Here are some points, one per row:
array([-0.6, -1.7, -0.2,  0.2, -0.1,  0.3,  1.7,  0.2,  0.9, -1.6, -0.9,  0.1, -0.8, -2.2, -0.7,
        0.3, -0.9, -1.4, -0.8, -0.6, -1.1, -0.2, -1.2, -1.2])
array([-0.6,  0.4, -0.3,  0.2,  1.8,  1.4,  0.4, -1.4, -0.8,  0.0, -0.9, -1.3, -0.1,  1.0,  0.1,
        0.2, -2.1,  0.5, -2.5, -0.4,  1.1,  0.3,  0.1, -0.9])
array([-0.2, -0.1, -0.7,  1.1,  0.1,  0.8, -1.1,  0.2, -1.9,  0.0, -1.3, -0.9,  0.2, -0.2, -0.5,
       -0.3,  2.4, -1.3,  1.3,  0.2, -0.5, -1.2, -1.0, -0.2])
array([-1.4, -0.6,  1.0, -0.4,  0.6, -0.2, -1.9, -0.7,  0.2, -1.0,  0.6, -1.5,  3.1,  0.3, -0.3,
        0.0, -1.3,  0.0,  0.0,  1.5, -0.5, -1.0, -0.6,  0.2])
array([-1.3,  2.0,  0.8, -1.0,  1.3,  1.3, -1.1, -0.2,  0.8, -0.9,  0.0,  0.0, -0.8, -1.8,  0.8,
        0.1,  1.1,  0.6,  0.4, -0.1, -0.8, -0.2, -0.1, -0.6])
array([-0.5,  0.2, -0.7,  2.1,  0.6, -1.7, -0.8,  0.7, -0.3,  1.1, -1.2,  1.0,  0.5, -0.3, -0.4,
        0.1, -1.2, -0.2,  2.3, -1.3,  0.3,  0.8, -0.1, -0.4])
array([-1.0, -1.0,  0.7,  0.7,  0.1,  0.5, -0.8,  0.8,  0.7,  0.8, -0.5, -0.9, -1.0, -0.6,  1.5,
        1.9, -0.5,  0.4, -0.3, -0.1, -2.7, -0.8,  0.2,  0.9])
array([ 0.8,  0.4,  0.4, -1.2,  0.4, -0.4,  0.8,  0.0,  1.5, -0.2, -0.1, -0.7,  2.1,  0.1, -0.4,
        0.6,  0.1,  0.1,  0.7,  0.7,  2.0,  0.9, -3.0,  0.2])
array([-0.2,  0.3,  0.6,  1.4,  0.0,  0.0, -0.8,  1.6,  0.0, -0.7,  1.6,  1.0, -0.3,  2.5,  0.2,
       -0.5, -0.8,  0.4,  1.5, -2.2,  0.1, -0.9, -0.8, -1.4])
array([-0.9, -0.4,  0.8,  1.2,  1.6, -0.6,  1.9, -0.6,  0.1, -0.1, -1.1,  0.4, -2.0,  0.3,  2.1,
        0.8,  1.2,  0.2,  0.9,  0.8,  0.7,  0.3, -1.6,  1.7])
array([ 0.3, -0.5, -0.7, -1.0,  0.5,  0.7, -0.3, -0.8,  0.3,  0.6, -0.6, -0.9,  0.4,  0.7,  0.6,
        1.5,  0.7, -0.8,  1.3,  0.3, -1.1,  0.5,  0.7, -1.2])
array([ 1.8, -0.5, -0.7, -0.4,  0.4,  1.8, -1.1, -1.0,  0.0,  1.6,  0.9,  1.3, -0.2,  1.3,  0.7,
       -0.6,  0.3,  0.2, -0.7, -2.3, -0.1,  0.1, -0.9, -0.6])
array([ 0.5,  0.3, -0.6, -0.1,  0.2, -0.9, -0.9,  1.4, -1.2, -0.5, -0.2,  1.2,  0.9, -1.4,  1.2,
       -1.6, -1.2, -1.4, -1.4,  0.1, -0.4,  0.7, -1.5,  0.7])
array([ 0.2,  0.2,  1.9, -0.1, -0.6,  0.1,  0.9,  0.3, -1.9, -0.2,  0.1, -1.5, -1.2,  1.6,  0.4,
       -0.1, -0.3, -1.6,  1.3,  0.0, -0.8,  1.4,  0.2,  1.0])
array([-0.4,  2.6, -0.3, -1.2,  0.8, -0.3,  0.7,  0.2, -2.7,  0.3,  0.4,  0.4,  0.0, -1.2, -1.2,
       -0.4, -0.4,  1.8,  0.1,  0.3, -0.2, -0.7,  0.7,  0.1])
array([ 0.2,  0.9, -0.3,  1.6, -2.0,  1.4, -1.5, -1.0,  0.1, -0.6, -0.7,  1.8, -0.3, -0.3,  0.5,
        0.0,  0.5,  0.9, -0.9,  1.4,  0.3,  0.4, -0.4,  0.5])
array([-1.2,  0.9, -0.6,  0.4, -2.2, -0.2, -1.2, -1.5, -0.2,  1.1,  0.8, -0.3,  0.4, -0.6, -1.1,
       -0.1,  0.5, -1.1,  0.2, -1.4,  0.2,  1.8,  0.1,  0.9])
array([ 1.7,  1.3, -0.1,  1.1,  0.9, -1.3, -0.4, -0.6,  2.2, -1.0,  0.1, -1.6, -0.3,  0.2, -0.6,
       -2.3,  1.1, -0.5, -1.3, -0.3, -0.2, -0.1,  0.2,  1.0])
array([ 0.2, -0.9, -0.2,  0.6,  0.3,  0.3,  1.8, -1.6,  0.1, -1.6,  2.0,  0.7,  0.5, -1.1,  0.0,
        0.6,  0.7, -1.1,  0.9,  0.6,  0.7, -1.4,  0.9, -0.3])
array([ 0.8,  0.4, -0.8, -0.1,  0.4,  0.3, -1.3,  1.6, -0.5,  0.0,  1.5, -0.7, -1.0, -0.2, -1.1,
        1.3, -0.2, -1.8,  0.1,  0.9,  2.2, -0.3, -0.3,  0.0])
array([ 0.4,  0.0,  0.3,  0.3, -0.8,  0.2,  2.1,  1.1,  0.1,  1.5, -0.2, -1.0,  1.6, -0.3,  1.9,
       -1.1,  0.7,  0.0, -0.4,  1.1, -0.1, -0.1,  0.3, -1.9])
array([-1.4, -2.0,  0.3, -0.4, -1.3, -0.2, -0.1,  0.5, -0.3, -0.2,  0.7,  0.0, -0.2,  0.2,  0.2,
       -1.0,  1.4,  1.2, -1.1, -0.9,  1.7, -1.7,  0.0,  2.2])
array([-1.8,  1.3,  0.5,  0.3, -0.8,  0.5,  1.6,  0.2,  0.9, -0.7,  0.1,  0.5,  0.8, -0.6,  1.1,
        0.9,  0.0, -0.9, -1.0, -1.5,  0.2,  1.3,  1.5, -1.0])
array([ 0.8, -0.3,  1.1, -0.1, -1.1,  1.2, -1.0,  1.4,  1.5,  0.9, -1.6, -0.1, -1.1, -0.5, -0.4,
       -1.0, -0.6,  0.6,  0.5,  1.1,  2.0, -0.5,  1.5, -0.7])
array([ 0.5,  1.0,  2.1, -0.7,  0.0, -2.5,  0.1, -1.3, -0.5,  1.5,  0.2,  1.5, -0.4,  0.6, -0.7,
        0.9,  0.0, -0.6, -1.5, -0.2,  0.0, -2.1,  0.2, -1.2])
array([ 2.4, -1.2,  0.6,  0.0,  1.6,  0.6,  0.1,  0.7, -1.0, -1.9, -1.0,  0.4,  1.4, -0.6,  0.4,
        1.4,  0.4,  0.7, -0.6, -0.8,  0.4,  1.0,  2.1,  0.1])
array([ 2.2,  1.1, -0.6, -1.3, -2.1, -0.6,  0.4,  0.0,  0.7, -1.0,  0.2, -1.0, -0.2,  0.3,  0.9,
        1.5, -0.8,  1.2,  0.6, -0.5, -0.7, -0.1, -0.8,  0.9])
array([-0.1, -0.4, -2.4, -1.3,  0.0, -1.5, -0.1, -1.7, -0.3, -0.1,  0.6, -0.4, -0.5, -0.3,  1.6,
       -1.3, -1.6, -0.4,  1.1,  0.5,  0.5, -0.8,  1.3,  0.2])
array([ 0.2, -0.5,  0.8,  0.9, -0.1,  0.7, -0.3, -0.8,  0.3, -0.5,  1.7,  1.3, -0.9,  1.0, -0.8,
       -0.9, -0.3,  0.4,  0.5,  2.8, -0.5,  2.3,  0.3, -0.3])
array([ 0.7, -1.7,  0.4,  0.4,  0.2, -0.9, -0.3,  0.3, -0.4,  1.5,  2.0, -1.5, -0.3, -1.8, -0.7,
       -0.1,  0.6,  2.2,  0.1, -0.6, -0.4,  1.3, -0.4, -0.4])
array([ 0.1, -0.3,  0.8, -1.1, -0.2,  1.2,  1.3, -0.2,  0.3,  0.6, -1.4,  1.0, -0.3,  0.2, -2.5,
       -1.6, -1.1, -0.2,  1.5, -0.6, -0.7, -0.2,  0.2,  1.1])
array([-0.4,  0.1, -0.8,  0.1,  0.4,  0.9,  1.1,  1.2,  1.4,  2.4,  0.2,  1.0,  0.3,  0.6, -0.8,
        0.4, -0.4,  0.1, -0.5,  0.7, -0.4, -1.1,  0.9,  2.2])
array([-1.4, -1.4, -0.3, -2.5, -0.3, -1.9, -0.7,  0.9,  0.5, -0.2, -0.9,  1.2, -0.6,  1.3, -0.4,
       -0.3,  0.9,  0.0, -0.9,  0.3,  0.3,  1.2,  1.0, -0.2])
array([-0.5,  0.1, -2.6,  0.4, -0.9, -0.9,  0.6, -0.1, -0.7, -0.6, -1.1, -0.2,  0.3,  1.7, -1.5,
        0.9,  0.8,  1.5, -1.0,  0.5, -1.7, -0.5,  0.2, -1.1])
These points spread out most along one direction. Where along it does each point below lie, from 0 to 99? 50 is the average, and the first point above lies past it. One standard deviation of the points above along it is 16.
array([ 0.4,  0.0,  0.3,  0.3, -0.8,  0.2,  2.1,  1.1,  0.1,  1.5, -0.2, -1.0,  1.6, -0.3,  1.9,
       -1.1,  0.7,  0.0, -0.4,  1.1, -0.1, -0.1,  0.3, -1.9]) 69
array([ 0.2,  0.2,  1.9, -0.1, -0.6,  0.1,  0.9,  0.3, -1.9, -0.2,  0.1, -1.5, -1.2,  1.6,  0.4,
       -0.1, -0.3, -1.6,  1.3,  0.0, -0.8,  1.4,  0.2,  1.0]) 53
array([-0.1, -0.4, -2.4, -1.3,  0.0, -1.5, -0.1, -1.7, -0.3, -0.1,  0.6, -0.4, -0.5, -0.3,  1.6,
       -1.3, -1.6, -0.4,  1.1,  0.5,  0.5, -0.8,  1.3,  0.2]) 45
array([ 0.5,  0.3, -0.6, -0.1,  0.2, -0.9, -0.9,  1.4, -1.2, -0.5, -0.2,  1.2,  0.9, -1.4,  1.2,
       -1.6, -1.2, -1.4, -1.4,  0.1, -0.4,  0.7, -1.5,  0.7]) 48
array([ 2.4, -1.2,  0.6,  0.0,  1.6,  0.6,  0.1,  0.7, -1.0, -1.9, -1.0,  0.4,  1.4, -0.6,  0.4,
        1.4,  0.4,  0.7, -0.6, -0.8,  0.4,  1.0,  2.1,  0.1]) 76
array([-1.8,  1.3,  0.5,  0.3, -0.8,  0.5,  1.6,  0.2,  0.9, -0.7,  0.1,  0.5,  0.8, -0.6,  1.1,
        0.9,  0.0, -0.9, -1.0, -1.5,  0.2,  1.3,  1.5, -1.0]) 74
array([-1.4, -2.0,  0.3, -0.4, -1.3, -0.2, -0.1,  0.5, -0.3, -0.2,  0.7,  0.0, -0.2,  0.2,  0.2,
       -1.0,  1.4,  1.2, -1.1, -0.9,  1.7, -1.7,  0.0,  2.2]) 34
array([ 0.8,  0.4,  0.4, -1.2,  0.4, -0.4,  0.8,  0.0,  1.5, -0.2, -0.1, -0.7,  2.1,  0.1, -0.4,
        0.6,  0.1,  0.1,  0.7,  0.7,  2.0,  0.9, -3.0,  0.2]) 58
array([ 2.2,  1.1, -0.6, -1.3, -2.1, -0.6,  0.4,  0.0,  0.7, -1.0,  0.2, -1.0, -0.2,  0.3,  0.9,
        1.5, -0.8,  1.2,  0.6, -0.5, -0.7, -0.1, -0.8,  0.9]) 53
array([-0.2,  0.3,  0.6,  1.4,  0.0,  0.0, -0.8,  1.6,  0.0, -0.7,  1.6,  1.0, -0.3,  2.5,  0.2,
       -0.5, -0.8,  0.4,  1.5, -2.2,  0.1, -0.9, -0.8, -1.4]) 26
array([ 1.8, -0.5, -0.7, -0.4,  0.4,  1.8, -1.1, -1.0,  0.0,  1.6,  0.9,  1.3, -0.2,  1.3,  0.7,
       -0.6,  0.3,  0.2, -0.7, -2.3, -0.1,  0.1, -0.9, -0.6]) 28
